Which row each row swaps with, under one turn or mirror
The rows were stretched afterwards, more along some directions than others.
kelo: -1.440, 2.576, 2.450, 0.121, -1.605, -3.411, 1.416, -0.573, 0.894, -3.525, -1.067, 1.097, 0.281, -0.334, 1.632, 1.807
gapa: -0.229, 1.120, -1.186, -0.796, -0.936, -1.057, 2.690, -3.907, 1.397, -1.763, 0.991, -1.249, 0.138, 0.100, 2.831, 1.217
mebu: 0.353, 1.686, -1.941, 0.791, 1.618, -5.448, 3.115, -3.479, 0.502, -0.864, -0.037, -3.838, -1.923, 1.608, 1.820, 0.742
vusod: -5.345, 0.567, 4.827, 0.505, -2.143, -1.081, 0.071, 2.104, -4.369, -3.734, -1.214, -0.360, -1.665, 0.270, -2.090, 3.100
Ziriz: 0.560, 0.300, -0.541, -1.349, 2.456, -3.084, 3.412, 1.002, -1.631, -2.537, -2.643, -2.641, -0.169, -1.842, -0.507, -1.061
lag: -3.937, 1.473, 3.163, 1.224, -0.588, 0.380, -1.197, 2.426, -2.946, -1.302, -0.194, -0.948, -0.503, 1.875, -1.523, 1.334
Ribu: -0.696, 1.888, -0.623, -0.716, -1.373, -1.838, 2.983, -2.615, 0.935, -1.938, 2.367, -0.858, 0.031, -0.133, 2.633, 0.820
Dap: -1.151, -1.531, 0.084, 1.031, -0.570, 4.030, -0.024, 1.845, 0.417, -0.976, -0.106, 0.834, 1.438, 0.149, -2.482, -0.564
daf: -2.159, 2.900, 2.630, 0.476, -1.597, -3.568, 1.369, -0.888, 0.745, -3.895, -0.541, 1.150, 0.238, -0.406, 1.712, 1.956
dudal: -1.787, 0.608, 0.256, -1.006, -2.550, 1.103, 2.996, -1.234, 1.140, -2.287, 3.301, -0.314, -0.484, 0.460, 1.175, 0.456
Nuv: -1.069, -1.922, -0.476, 1.010, -0.887, 4.015, -1.293, 1.095, 1.081, 0.045, -0.770, 1.040, 0.765, 0.820, -2.203, -0.242
mela: -3.173, -0.999, 2.066, -0.434, -1.501, 2.714, -1.962, -2.343, -4.291, -1.033, -4.273, -2.636, -1.607, 0.691, 1.141, 2.723
piveg: -3.773, 1.132, 1.585, 0.857, 0.315, -5.361, -1.708, -5.291, -2.129, -3.840, -0.316, -0.720, -2.514, -0.518, 1.122, 2.759
Revek: -1.650, 0.280, 0.242, 2.490, -0.626, 0.969, -1.782, -2.946, 0.330, -2.365, 1.777, 1.980, 0.937, -1.290, 0.227, 0.433
rufar: -1.029, 0.728, 0.921, 1.144, 0.946, -2.821, 0.580, 2.935, -3.268, -4.274, -4.905, -0.728, 0.013, -1.097, -1.777, -0.264
Fise: -2.353, 0.724, 3.764, -0.124, -1.941, -1.323, -0.351, -1.620, -3.003, -2.610, -4.872, -2.865, -0.763, 1.047, 1.728, 3.290
nub: -2.920, 0.537, 1.786, 3.254, -1.668, 0.242, -1.647, 0.093, -0.785, -3.073, -1.350, 2.136, -0.151, -0.004, -0.783, 1.111
sina: -1.247, -0.119, -0.420, 2.525, -1.522, 1.229, -0.661, -2.120, 1.164, -0.569, 1.436, 1.007, 0.368, 0.215, 0.530, 0.152
rulir: -0.827, -3.215, -1.350, 0.844, -0.468, 2.783, -0.877, -0.179, 0.763, -0.437, -1.073, -0.640, 0.926, 1.070, -2.972, -0.046
zode: -2.995, 0.486, 1.988, 3.058, -1.869, 0.687, -2.259, 0.253, -1.359, -3.279, -1.146, 2.365, 0.105, -0.567, -0.762, 0.861
gibev: -2.527, 1.108, 2.258, -1.547, -2.591, -0.147, 0.751, -0.316, -1.475, -3.371, 1.373, 0.286, -1.671, -0.614, 0.979, 1.558
ganal: -1.491, 1.937, 1.879, -0.069, -2.038, -3.115, 2.263, 0.151, 0.918, -3.337, -1.355, 0.905, 0.385, 0.008, 1.365, 2.012
Fezi: -3.406, -0.593, 1.101, 0.456, -0.038, -3.663, -2.009, -4.968, -1.246, -2.970, -0.724, -0.726, -2.536, -1.001, 0.758, 2.285
peb: -0.457, 2.351, -1.870, -0.141, 0.171, -1.588, 0.817, 2.887, 0.659, 0.869, -4.014, -1.437, -2.335, 0.968, 0.105, -0.026
Mafi: -3.378, -0.277, 1.610, 2.907, -2.072, 1.029, -2.713, -0.328, -0.710, -2.700, -1.061, 2.070, 0.377, -0.536, -0.982, 0.959
pog: -3.625, -0.553, 0.782, 0.820, 0.529, -4.709, -1.613, -4.342, -1.305, -3.010, -0.712, -1.167, -2.221, -0.705, -0.196, 2.199
Bifu: -3.560, 0.134, 1.208, 0.890, 0.582, -5.017, -2.068, -5.015, -1.881, -2.640, -0.259, -1.210, -2.461, -0.569, 0.887, 2.461
dokig: -4.406, 1.240, 4.741, 0.552, -1.445, -1.185, 0.094, 2.974, -4.249, -3.352, -1.399, 0.015, -1.526, -0.117, -2.302, 2.271
Kife: -0.586, 1.876, 2.082, -0.216, -1.565, 0.150, 2.362, 0.930, 0.789, -2.653, -0.029, 1.500, 1.345, -0.122, 0.219, 1.587
mep: -5.020, 1.293, 2.649, 0.292, -0.028, -5.068, -2.060, -4.948, -3.669, -2.396, 0.289, -2.042, -2.512, 0.880, 2.126, 4.005
Ninit: -1.393, -2.332, -0.371, 0.390, -0.216, 1.606, -2.886, -1.703, 0.510, -1.509, 0.194, 0.771, -1.307, -1.080, -1.669, -0.416
biz: -1.872, 0.695, 2.264, 1.110, 0.873, -1.766, 1.624, 3.002, -3.140, -1.931, -1.932, -1.652, -1.158, -0.210, -3.443, 0.475
vev: -2.043, -0.779, 0.027, -1.884, -1.114, 4.343, -0.838, -0.496, -3.513, -0.953, -4.483, -0.761, -1.447, -0.842, 0.537, 1.565
rifo: -4.227, 0.931, 5.114, 1.286, -0.910, -1.245, 0.445, 2.697, -3.912, -3.740, -0.589, 0.141, -1.333, 0.113, -2.874, 1.957
Fizo: -1.296, 0.532, 0.342, -1.221, -1.887, -0.793, 3.115, -0.651, -0.345, -2.284, 1.138, -1.649, 0.551, 0.774, 0.599, 1.372
Bebag: -4.723, 0.803, 4.770, 0.189, -1.830, -0.671, -0.204, 2.649, -4.257, -4.372, -1.271, 0.719, -1.564, -0.943, -2.161, 2.181
ris: -4.104, 1.564, 0.961, 1.599, -0.600, -3.418, -1.464, -3.497, -1.106, 0.547, 3.514, -2.656, -2.702, 1.497, 3.991, 1.662
matef: -0.716, -2.606, -2.574, 0.502, -0.468, 2.986, -0.607, -1.823, 2.926, -0.532, 0.975, 0.685, -0.421, 0.585, -1.431, -0.995
Vupak: 0.001, -1.222, -0.457, -1.471, 1.961, -0.645, 2.249, -2.703, -0.481, -1.016, 1.132, -2.512, -0.234, -2.555, 0.896, -1.040
rumo: -1.205, 2.119, 0.937, -0.473, -1.659, -0.796, 1.534, 1.112, 1.302, -1.791, 0.284, 1.741, 0.990, 0.095, 0.911, 0.859

matef swaps with dudal
Ziriz swaps with mela
ris swaps with peb
Ninit swaps with gibev
vev swaps with Vupak
mebu swaps with lag
vusod swaps with pog

